In the data rows, 128 means zero.
Here are some points, one per row:
array([165, 134, 150, 123, 122,  95, 150, 100, 185, 164, 138, 164, 118, 110, 106, 132, 223, 147, 133, 150, 149, 119,
       167, 138, 146, 119, 150,  65,  99, 115, 161, 145,  99, 103, 119, 152, 135, 117, 160, 198, 125])
array([ 83, 169, 153, 107, 112,   7, 126, 136,  88,  81, 138,  90,  87, 115, 146,  93, 146, 154, 129, 133,  71, 142,
       106, 131,  74, 148, 138, 122,  95, 149, 122,  80, 106,  70, 165, 170, 166, 122, 105, 111, 139])
array([148, 133, 118, 169,  94,  97, 106, 152, 121,  91, 173, 103,  88, 146, 175, 162,  99, 140, 104, 140, 169,  99,
       117, 157, 143, 125, 124, 139, 154, 168, 140, 142,  86,  89, 109,  59, 111, 133, 141,  71, 151])
array([ 77, 145, 140,  91, 117,  18, 136,  40,  54, 120, 110, 134, 147,  29, 123, 132, 114,  65,  93, 150, 108, 156,
       123, 150, 111, 186, 174, 136, 121, 154, 110,  83, 168, 136, 126, 138, 130, 123,  63, 116, 178])
array([171, 114,  88, 175, 175, 177, 141, 107, 108, 156, 115, 142, 153, 145, 121,  87, 143, 136, 177, 121, 112, 161,
       137, 142, 127, 138, 132, 100, 111, 201, 152, 134, 117, 117, 131,  74, 144,  75,  93, 169, 180])
array([138,  97, 140, 127, 158, 143,  99, 187, 130, 170, 139,  78,  87,  74, 124, 139, 138, 128, 215, 101, 111, 106,
       153, 111, 204, 141, 149, 130, 148,  86, 133, 131, 121, 107, 129, 201, 117,  98, 114, 151, 143])
array([108, 164, 133, 177, 127, 143, 132, 137,  91,  96, 138, 171,  88, 124, 183, 173,  94, 108, 121, 128, 177,  99,
       142, 141, 131,  91,  83, 178, 154, 175, 123,  93,  83, 169, 182, 169, 163, 137, 126, 146, 170])
array([111,  84, 162, 145,  55, 142,  86, 138, 159, 100, 159, 101, 136, 100, 170, 163, 152, 135, 123,  57, 124, 198,
       155, 117, 134, 124, 138, 163, 109, 168, 112, 134, 136, 160, 125,  97, 158, 174,  91, 173, 156])
array([ 95,  80, 108, 171, 182, 160, 198, 159, 136, 137, 117,  58, 100,  83,  97,  96, 115,  89, 128,  70, 139, 107,
       151, 132, 116, 135, 118,  93,  93,  92, 161, 160, 114, 137, 133, 158, 128, 112, 128, 129,  98])
array([165,  87, 140, 104, 140,  52,  94, 136,  96, 152, 131, 123, 167, 134, 132, 117, 125, 136, 161, 201, 128, 182,
       108, 152, 112, 111, 158, 173, 123, 154, 181,  89, 126, 124,  75, 178, 132, 147, 128,  89,  94])
array([145, 155, 159,  35, 151, 152, 191, 128,  41,  75, 167, 109, 153, 125, 148,  98, 133, 160, 110, 153, 151, 132,
       150, 126,  81, 149, 203,  92, 152, 109, 134,  67, 224, 123, 120, 165, 135, 155, 148, 126,  97])
array([134, 104, 158,  99, 153, 107, 118, 118,  63, 106,  71,  94, 165, 112, 107,  98,  72, 165,  95,  66,  85, 124,
       130, 124, 108, 147, 150, 135, 171, 208, 142,  98, 153, 138,  97, 154, 116, 143, 147, 103, 136])
array([134, 179, 139, 124, 110, 156, 132, 139, 117, 154, 100,  63,  95, 157, 147, 117, 189, 128, 100, 161, 134,  95,
       104,  87, 184,  97,  86, 127, 122, 119, 207, 129, 150, 118, 108, 116, 172, 168, 121, 202, 139])
array([135, 157, 102, 175, 218, 135, 139, 133, 116, 159, 109,  76, 138, 112, 141, 138, 127, 117, 142, 121,  96,  93,
        89, 129, 125, 119, 140,  89, 141,  81,  73, 170,  74, 126, 192, 168, 120, 168, 153, 145, 162])
array([151, 138, 143,  73, 168, 219,  72, 113, 102,  92,  34, 151, 199,  90,  19, 170, 102, 125,  61, 195, 126, 179,
       183, 131,  38, 144, 185, 110,  25, 122, 152, 160, 114,  77,  31, 184, 162, 183, 146,  70, 189])
array([170,  98, 169, 113, 134,  87, 114, 108,  79, 142, 100, 142, 134, 108,  83,  93, 158, 149, 147, 128, 116,  86,
       111,  59,  46, 117, 171, 152,  87, 129, 137, 115, 139, 139, 121, 133, 138, 125, 146,  95, 132])
array([113, 135, 135, 144, 116, 134,  65,  93,  99, 126, 168, 119, 125,  94, 156, 164, 134,  74, 129, 125,  94, 109,
       144, 161, 114, 154,  86, 135, 130, 164, 151, 153,  70, 151, 114, 107, 111,  95, 105, 104,  76])
array([163, 155, 122,  95,  97, 193,  72,  82, 188, 100, 170,  96, 119, 189,  91, 127, 166, 117,  48, 158, 134, 102,
       121, 126, 197, 135, 104, 105, 122,  67, 116, 106, 164, 162, 177,  94,  95,  84, 167, 147, 162])
array([114, 143,  62, 126, 182, 119, 157, 195, 149, 136, 107, 109, 133, 130, 117, 117, 113,  89, 177, 108, 135,  97,
       109,  96, 168, 111, 200, 133, 177,  75,  87, 152, 131,  84, 153,  62, 139, 107,  87, 125, 121])
array([ 57, 176,  96, 169,  76, 168, 113,  89,  94, 103,  82, 174, 152,  54,  50, 123, 114, 110,  95, 105,  51, 163,
        23, 187, 131, 194, 205, 123, 115, 149, 152,  79, 102,  75,  93, 155, 194, 144,  95, 136, 156])
array([132, 107, 177,  82, 133, 195, 141, 116, 190, 159, 167, 139,  99, 131,  95, 172, 150, 163, 106, 126, 142,  75,
       139, 153, 125, 108, 116, 147, 180,  82, 146,  70, 120, 163, 100,  70, 121, 134,  96, 205, 141])
array([142, 126, 156,  72, 186, 124, 103, 117, 102,  90,  61, 169,  88,  85, 164,  61, 114, 121, 115, 155, 126, 128,
        83,  96,  82, 100, 145, 127, 121, 110, 126, 127, 119, 123, 103, 113, 186, 164, 181, 102,  92])
array([133, 116, 177, 106,  77, 107, 121, 129, 108, 126, 141, 152, 170, 156, 105, 169,  57, 125, 171,  88, 113, 182,
        83,  54, 157, 161, 124, 139, 127,  75,  87, 102,  86, 135, 160, 154,  68, 171, 123, 148,  86])
array([134,  83, 111, 140, 133, 155, 154, 155, 110, 142, 152, 140, 136, 157, 144, 191, 146, 103, 147, 108, 123, 110,
        85, 184, 100, 108, 109, 115, 139, 197,  89, 114, 131, 176, 103, 102, 129, 114, 129, 124, 132])
array([127, 137, 206, 173, 100, 134, 123, 117, 152, 134, 149, 185, 143, 139, 181, 141, 160,  57, 135, 103,  98, 119,
       150, 126, 168, 119, 104, 111, 142, 155, 122, 129,  83, 107, 120,  90, 130, 123,  99,  70, 134])
array([134, 109,  99, 173, 139, 133, 117, 189, 194, 186, 120,  76, 103, 104,  76,  64,  98,  99, 111, 112, 113, 116,
        97,  74,  97, 108, 210,  89, 158,  84, 111, 181, 149, 113, 173, 133, 106, 150, 139, 201, 110])
array([ 39, 151, 109, 118, 110, 159, 119,  97, 161, 114, 134, 164,  96, 176,  71, 141, 167, 115, 138, 141, 117, 117,
       108, 166, 144, 106,  59,  93, 160, 185, 121, 185, 157, 122, 107, 100, 137, 136, 142,  93, 193])
array([109, 152, 133, 116, 128, 103, 177, 106, 189, 106, 147, 177, 122, 164, 172, 124,  90, 124, 155, 121, 117, 122,
       144, 120, 148, 161,  87,  75, 131,  87, 185, 138, 126, 161, 170,  83,  93, 167, 129, 112, 139])
array([169, 114, 151, 127, 104, 123,  92, 107, 111, 164, 147, 169, 134, 141, 132, 111,  93, 115, 109, 124, 134, 168,
        87, 136,  59, 111, 135, 146,  92, 149, 124, 142, 159, 113, 112, 199, 134, 104,  97, 139, 140])
array([154,  79,  90,  97, 142, 154, 179, 136,  94, 121, 187, 160, 144, 136, 153,  94, 156, 107, 117, 101, 155, 124,
       128,  99, 114, 204, 106, 173, 121, 153, 137, 213, 100, 112, 105, 140, 144,  95, 142, 156, 155])
array([102, 108, 180, 150, 108, 154, 152, 152, 170, 177,  46,  93, 129, 113,  91, 123, 168, 139, 105, 172, 206,  53,
       103, 112, 142, 115,  56, 110,  72, 154, 126, 148, 132, 121, 176,  96, 113,  59, 174, 182, 135])
array([ 89, 194,  50, 105, 101, 135, 176, 117, 127, 139, 136, 123, 145, 136, 155, 145, 153, 151, 117, 112, 152, 182,
       117,  78, 147,  87, 113, 117, 145, 188, 133, 109,  99, 128,  65, 105,  49, 132,  88, 107, 165])
array([160,  95, 103,  97, 106, 102, 137, 146, 111,  70,  72, 149, 104, 219, 151,  97, 143, 132,  92, 145, 158, 116,
       188, 168, 111, 165, 131, 179, 171, 154, 149, 112, 113, 159, 174, 135, 128, 161,  75,  83, 136])
array([128, 131, 129, 153,  93, 126, 140, 128, 137, 125, 140, 117, 111, 150, 159, 116, 143, 115, 180, 121,  94, 136,
       109, 124, 140, 159, 101, 195, 132, 168,  80, 103,  79, 154,  90,  83, 113, 161, 142,  85, 140])
array([181, 146,  48, 142, 138, 184, 164, 126, 242, 115, 111,  40, 135,  93,  59, 171,  63, 144, 128, 132, 104,  68,
       102,  54,  89, 125, 145, 107, 163,  88,  97, 170, 125,  89, 179, 146, 161, 138, 132, 180,  96])
array([127, 133, 153, 161,  73, 108,  97, 154, 114, 137, 171, 139, 141, 121, 144, 150, 176, 172, 129, 106, 116, 147,
       109, 142, 116, 102, 123, 117, 166, 133, 146, 130, 104, 143, 144, 103, 146, 131, 154,  32, 161])
array([133,  89, 122, 153, 121, 114,  95, 124, 148, 109, 173, 147, 121, 119, 140, 145, 128, 181,  97, 145, 147, 125,
       127, 118, 165, 114,  94, 112, 147, 152,  82, 112, 123, 174, 127, 104, 162, 118,  78, 178, 109])
array([120, 108, 134, 140, 169, 124,  90, 146, 143, 156, 152, 121, 115, 175, 143, 153, 126, 150, 138, 158, 173, 137,
       145, 142, 133, 151, 147, 152, 152,  77, 151, 107, 157, 125, 165, 129,  65, 143, 133, 191,  95])
array([126, 122, 127, 183, 130,  96, 132, 141, 157, 145, 117, 173,  72, 127, 126, 172, 135,  92,  84, 126, 139, 145,
       113, 129, 120, 123, 134,  90, 105, 113, 107, 123, 128, 154,  72, 133,  77,  75, 158, 164, 103])
array([126, 189, 162, 126, 177, 105, 112, 138, 148, 162, 149,  83, 116, 133,  75, 109, 128, 142, 117, 114, 174, 119,
       148, 138, 193, 164,  99, 142, 121, 124, 119, 183, 150, 130,  98, 113, 147, 131, 130, 143,  87])
array([175, 147, 124, 159, 187, 146, 187, 165, 195, 156, 161,  85, 123, 141, 133,  97,  94,  64, 127,  67,  94, 115,
       135, 147, 145,  89, 126, 161, 164, 117, 128,  93,  82, 115, 109, 167, 132, 142,  94,  92, 114])
array([ 73, 101, 179, 147, 154, 104, 133, 123,  83, 122, 120, 149, 145, 145,  75,  87, 117,  97, 111, 159, 102, 124,
       131, 133,  79,  65, 136, 150,  94,  71, 103, 169, 136,  60, 117, 129, 146, 149, 170, 168, 108])
array([140, 131, 130,  58, 148, 122, 113, 134, 118, 112,  58, 148, 164,  79, 151,  62, 147, 174, 132,  76, 170, 141,
       162, 171, 105, 104, 170, 171, 127, 156,  92, 136, 140,  58,  95, 176,  91, 148, 114,  45,  71])
array([147, 128, 135, 113, 133, 125, 118, 148, 224, 154,  81, 117, 170, 153, 199, 142, 125, 161, 125, 165, 149,  40,
       118,  97, 152,  95,  96, 122, 120,  61, 170, 140, 176, 150, 192, 122,  89, 101, 176, 184, 125])
array([112,  96,  86, 162, 121, 120, 170,  67, 171, 118, 160, 155, 161, 112, 195, 104, 117, 159, 108, 136, 141, 110,
       114, 136, 206, 134, 102, 129, 115, 149, 131, 128, 174, 101, 132, 110, 119, 121, 137,  62, 142])
array([161, 187, 127, 147,  46, 171, 125,  92,  49, 121, 104, 162, 143,  42, 107, 147,  76, 122, 146, 172, 101, 158,
       131, 142, 117, 100, 101, 112, 117, 102, 123, 164,  91, 132, 157, 120,  68, 129, 135, 156, 120])
array([111, 119, 146, 164, 119, 154, 142, 132, 118, 129, 129,  86, 120, 132,  64, 104, 131, 143, 154, 166,  87, 185,
       121, 129, 122, 122, 133, 173,  99,  96, 131, 171, 159, 120, 138, 111, 106,  82, 141, 142,  62])
These points spread out most along one direction. Take the direction at right angles to it along which they spread out most. Go by this last direction. For each point below, how far along it does it lie, from 0 to 99? The average is 50, and the first point in the table lies past the average. One standard deviation of the points above along it is 16.
array([155, 108, 114, 128, 100, 132, 160, 130, 138, 134,  82, 122, 155, 140, 101, 107, 155, 105, 167, 133, 169, 106,
       136, 108, 138,  82,  94, 118, 134,  46, 119, 135, 181, 155,  91, 128, 207, 134, 144, 158, 129]) 61
array([117, 104,  84,  73, 108, 134, 134,  90,  84, 176,  94, 100,  87, 199, 183, 167, 101, 123, 119, 116, 130, 201,
       184, 128,  82, 130, 144, 100, 163,  81, 134, 148, 118, 129,  90, 171, 165,  89, 113, 122, 112]) 51
array([136, 128, 106, 157, 113, 121,  90, 130, 107, 105, 156, 129, 119, 151, 140, 149, 125, 139, 143, 132, 106, 112,
        87, 176, 147, 128, 110, 115,  74, 161, 105, 147, 137, 128, 103,  91,  77, 164,  66, 103, 153]) 32
array([127, 120, 101, 170, 174, 133,  96, 159, 161, 145, 114, 146,  98, 189, 140, 148, 150, 119, 105, 151,  79, 131,
       178, 113, 146, 152,  70, 138, 101, 120, 107,  91, 170, 165, 149, 131, 165, 155, 204, 122,  73]) 48
array([ 99, 121, 109, 103, 127, 153, 158, 125,  69, 155, 125, 162, 139, 182, 151,  92, 144, 223, 142, 151, 179,  95,
       190, 135,  80, 175, 141, 116, 140, 112,  88,  86, 113, 194, 111, 148, 171,  97,  65,  62,  87]) 41
array([110, 173, 164, 162, 104, 111,  93, 133, 161, 105, 163, 168, 125, 110, 162, 150, 119, 140, 162,  78, 142, 148,
        64, 167, 108, 151,  76, 174, 126, 152, 158, 162, 124, 148, 133, 116, 124,  88,  77, 101, 131]) 26
array([111, 121, 149, 161, 130, 135, 142, 116, 160, 176, 128, 191,  64, 117, 147, 128,  70, 121, 121, 107, 129, 128,
       123, 120, 186, 125, 140, 136, 158, 183, 103, 141, 119, 173, 167, 118, 118, 129, 101,  82, 143]) 32
array([112, 153, 114, 157,  88, 117, 116, 123, 119, 169, 218, 117, 131, 162, 169, 151, 125, 133, 123, 108, 108, 126,
       185, 131, 147, 172, 134, 165,  86, 192, 155, 103,  87, 124, 146, 116, 140, 127, 144, 154, 149]) 28
array([122, 113, 123,  78, 155, 169, 121, 163, 149,  70, 157, 154, 160, 133, 117, 155, 165, 131,  89, 159, 111, 119,
        66, 155, 204,  80,  97, 124, 127, 108, 191, 148,  65, 202, 171, 100, 146, 108, 155, 149, 127]) 41
array([138, 126, 102,  80, 109,  74, 143, 164,  98, 193, 123, 124, 118,  61, 118, 126,  76, 114, 127, 133, 100, 176,
       139, 153, 118, 151, 125, 109,  95, 121, 129,  87, 176,  86, 148,  80, 144, 131, 158, 136, 142]) 57
array([113, 102, 133, 145,  89,  95,  75, 135, 153,  92, 161, 127, 167, 110, 163,  97, 100,  99, 151, 163, 168, 157,
       156, 148, 102, 158,  84, 123, 186, 151, 120,  87, 116, 140, 110, 120, 105, 144, 151, 112, 149]) 32
array([138, 120,  78, 162, 128, 168, 120, 104, 119, 103, 148, 150, 125, 125, 115, 175, 219, 116,  96,  92, 162, 135,
       114, 126, 165, 123,  99, 131, 159,  76, 117, 111, 177, 104, 123,  93, 105, 173, 113, 118,  94]) 42
array([129, 111,  86,  81, 157, 129, 155,  91, 129, 140, 111,  81, 112, 154,  67, 123,  88,  94, 205,  75, 182,  71,
       141,  78, 106, 104, 185,  81, 120,  79, 151, 141, 116, 103, 166, 186, 128, 103, 177, 124,  72]) 79
array([147, 154, 162, 105, 109,  63, 139, 112, 112,  50, 129, 111, 141, 132, 112, 148,  83, 148, 147, 174,  69, 158,
       144, 152, 128, 119, 139,  92, 112, 171,  92, 110, 155,  73, 143, 154, 131, 125, 125, 130, 137]) 50
array([122, 134, 152,  69, 182, 119, 142, 168,  94,  73,  75, 137, 161, 163, 154,  87, 154, 191, 158, 142, 153, 161,
       229,  80, 111, 104, 203, 158, 125, 118, 108, 117, 211, 166, 102, 180,  84,  79, 171, 119, 143]) 62
